M: rows in several groups, each row roughly a mix of its group's directions:
M (110 x 11):
[[-22  -6  18   5  32   5  16 -22  20 -26 -12]
 [-35 -20 -26 -17 -26  13  -9  12  -6  -1  13]
 [ -8  -7 -32  -2  -8  15 -11 -27 -24  29 -12]
 [ -4 -19  13  11   6 -43  14  -6 -12  27  17]
 [  5 -11 -27  -3 -37  -4   1   3 -28  27  10]
 [ 19 -23   7  28 -11 -20   3  15 -34  14   7]
 [  0 -23  25 -12  22   5  21 -12  23 -27 -16]
 [ 12 -22 -19 -12  22   8   8 -34  -8  23 -20]
 [  0  21 -17 -13 -24 -17   5  -3   5  32  32]
 [-21  11 -13 -18 -38  -9 -26  12   9   2  19]
 [ 48  -6 -15  -4   1  25   8   9   1  24   2]
 [ 36  -2  25  14  17   0   6  32  12   6 -16]
 [-29  28 -17 -18 -10   9 -17 -30   6 -14  -6]
 [ 30   2  11  39  -7 -13   2  13 -17  18  18]
 [-40 -10 -15   2 -12  -7 -10 -13 -36  -5 -15]
 [-30  12  -1   4 -21   4 -43 -13  -8 -16   2]
 [ 33  23   6  -7  17  12 -19  13  30  -9 -15]
 [ 22   7 -13 -29   4  27  29  -2  18   5 -19]
 [ 18 -17   3  22  -7 -10  -9  38 -10  14  29]
 [ 26  37 -11   9  -8  -6  -3 -10  -5  36 -12]
 [ 10 -10  17  19  40  13  31 -16   0  -8   1]
 [ 17   0  15 -20  16 -28  11   1  -2  36  23]
 [ 31 -11 -12   9 -31 -11 -11   6 -18  31   7]
 [ -1  -7  10  16 -12 -22 -41  23 -19 -16  -5]
 [ 20 -22   8  27  13   0  16   5 -15  20  33]
 [  0  -4 -11  -6 -31 -22 -31  32   5   3  15]
 [-17  37   3 -13  12   8 -13 -18  18 -30 -11]
 [-36 -17  -8 -17  -7   9   4   4  21 -34 -14]
 [ 12  -8   7  24  32  -3  -2 -12  -9 -28 -31]
 [-45   9   4   0 -12 -11  -2 -30   0 -17  19]
 [ 32  -9 -31 -21   2   9   9  19   9  26   9]
 [ 19  27  19   3   0   4   1  32  24 -28   6]
 [  2  32 -22 -17 -29  23 -12 -14 -15  10   2]
 [ 21  15 -22  -6 -31  -2 -29  20 -19   9   7]
 [-14  -1  23  29  -1 -34  -8   9 -10   9  28]
 [ 47 -12  16  23 -14   1   5  17 -13   4   6]
 [  1   4 -22 -33   5  17  12 -25  11  10 -32]
 [  8 -12  -5  21 -20 -24 -22  13 -34  12  18]
 [  3  18 -19 -18 -33   8   3  -4 -19  34  14]
 [ -7  14  -8 -18 -39  24  -3  29  15  -2   8]
 [  6 -47  -9  21  12  21   2  -7 -17 -15   0]
 [-24 -16 -30 -17 -13  12  15 -15  -7   1  32]
 [-11 -25  17  15  22 -30  11 -30 -13   7  -6]
 [ 32 -12 -30 -15 -12   2  -6 -12  -3  33  12]
 [ 41  21   9  15  26   3   6   1  16 -14 -18]
 [  5 -12  10  -6  32  -4  39 -21  -8  14 -18]
 [ 46   8  14  -2   6  10  21  15  24   8   0]
 [ 13 -33   8 -13  40   4  11   1  10 -23   4]
 [  3  -1  23   6  19  16   7  35  24 -22 -19]
 [ -5 -27  11  37   0 -23 -19   0 -27   0   6]
 [ 24   4 -18  -9  15  22  27 -18   6  28 -16]
 [ 18   0  33  22  28   2 -12   7  14 -28   1]
 [-27  14  19  18  10 -11 -24  20   9 -26  18]
 [  3   8  11   1  16  21   9  35  22 -30  17]
 [-22  19 -15   6 -18 -10 -36   6 -13 -10  27]
 [ 29 -20  27  11  19 -10  27 -10   9  19  -5]
 [ -6  20 -23 -13  -8   3  -4 -29  -4 -10 -41]
 [ -2   4 -36 -15 -38   2 -20   1  -9  19   7]
 [-43  -2  22 -18  19 -19  12  -6  15  -1  10]
 [ 14  46  12 -13  16  -6  -6 -21   5  12 -18]
 [-35  13   0  -7  -2   7   2 -21 -14 -27 -32]
 [-16   4  17  19 -31   5 -15  21 -20  -4  30]
 [ 32   5 -17 -13  13 -22  13   7   7  38   6]
 [  1  12   6  -4  -5   2 -11  15  20 -52 -16]
 [-40  -6  27  15  13 -17  12 -20  -8 -14  -8]
 [-14  16   0   0 -30  18 -21 -11 -28  20  20]
 [-13  23 -12 -23 -24  14  -2   4  26 -11  30]
 [ 13  19  -7  -2  10  12  -2  -3  16 -51 -15]
 [-13  17 -33 -11 -27  -7 -31   1 -11  12  12]
 [-15  -3  15  30 -33  23  -4   6  -3 -28  -7]
 [-30  25  -9 -38 -12  -7  13 -12  16  -6  -7]
 [  4 -17 -17   2 -22  11  -7  33 -15  12  35]
 [-25  -2   6 -10  23  -1  38 -15 -13   2 -27]
 [ 24  -5   5  10  14 -20  -4   5  10  26  42]
 [ 12 -18 -21   9   2 -24   2   6  -1  28  38]
 [ 22  -6 -11  -8 -29   0  -4  36  14  18  23]
 [ 24 -12  14  20 -12 -16  17  31 -14  27   3]
 [ 20 -27  16  13  15 -19  30  24  -3  13  11]
 [  3 -16  25  -1   4 -25  29  17  32 -15   1]
 [-33 -25   6   6  23 -34   1 -13  17  -3  -3]
 [ 20   8   9  -5 -15  22   6 -14   3 -22 -43]
 [-13  28  15  12 -15  -3 -13 -16 -21 -32 -20]
 [-14 -18   0 -31  35   7   1 -27   3 -15 -13]
 [-13   2   0  -2  32   9  20 -38   8  -2 -26]
 [ -8   2 -11   1  46 -19   9 -25   5  -7  20]
 [-15  11  22  -1  31  19  18 -20   8 -28 -10]
 [ 34  -4   1   6   3 -23   4   2  -9  45   0]
 [ 18  13  -6  18 -28  20  -8  -8 -23  34  -1]
 [ 24 -23  -7  15  35   4  26 -12  14  14 -10]
 [-49   8  -5  -9 -14   7 -22  -9 -11 -18  -2]
 [-29  31  16  15 -23   6 -23   0 -11 -19   1]
 [-23  15   6 -12  16  21  21 -32  16 -16 -17]
 [ 36 -16   8  20  24  -1  15 -24  -6  13 -16]
 [-50  -5  -2 -22  -7   3  -6 -18   4 -17 -13]
 [ 43  -9  14   0  19   4  29   2  16  15   8]
 [ 17  -8  -4  20 -31  12   9   2 -27  24  25]
 [ 33  13   8 -12  26  -2  24  -1  25  23   0]
 [ 20   2 -12  -7 -30  -6 -18  36  -2  13  24]
 [ 42  13  18  -9  14  33   2 -11   3   6  -9]
 [ 29 -22 -12  19 -14 -19 -15  31  10 -15  -7]
 [-21  -5  -5  13 -23   3 -31 -19 -23 -30   3]
 [  5 -13  -7 -14  -6  -5  30 -21  24  21 -33]
 [ 20 -11  29  24   8   0  -3  36  19  -9  13]
 [-37 -16  -7  12 -23 -16  -6  24  -6 -14  22]
 [ 37 -14  21   7  23 -11  13 -10 -11  26  11]
 [ -4  26  11 -12  25  18   2   5  28 -31 -13]
 [-29  19  25 -14   2   9  -6   6  16 -38  10]
 [-15  -5 -17 -12 -15  16  11 -14  30  29  26]
 [-17  14 -23 -24 -10  38 -20  -6  -1 -11 -12]
 [ 16  10 -23 -11 -19  19  11 -15 -14  38 -12]]
which group is each row in? (one row of each group first):
[  4 -15  28  26   7 -28  22   2 -16  20  11] -> V
[-12   4  -3 -10 -39  -9 -20  21  -6  15  30] -> L
[-31   0  -4 -21   6  13  -8   4  18 -42 -11] -> Z

[-11   3 -11   6 -42   2  -1  38   7  -1  18] -> Z
[-16   2  22 -16 -16  -7 -16  38  21 -18  10] -> L
[ 35  24  20  20 -27 -13  -9   4 -13   3  -8] -> V
[-24  15   8  -7  10   9  -6 -26 -30  30  19] -> L
[ 11 -30  17  21  30 -24  14  14  -7   9  11] -> L
[ 38  -2 -25   5 -25  -9 -16  24 -12   7  -8] -> L
[37 -4 26 17 20 -6  9 23 15  9 13] -> V
[-27  -9  -1  -5  20 -17  12 -26  -7  36  14] -> L
[ 30 -15  11  13   2  16  33   3 -16  23 -17] -> L
[ 21 -27   6 -11  26  -8  24 -25   6  20 -12] -> Z
[-21 -13 -16 -12 -28  13  17 -11 -23  -1 -32] -> V
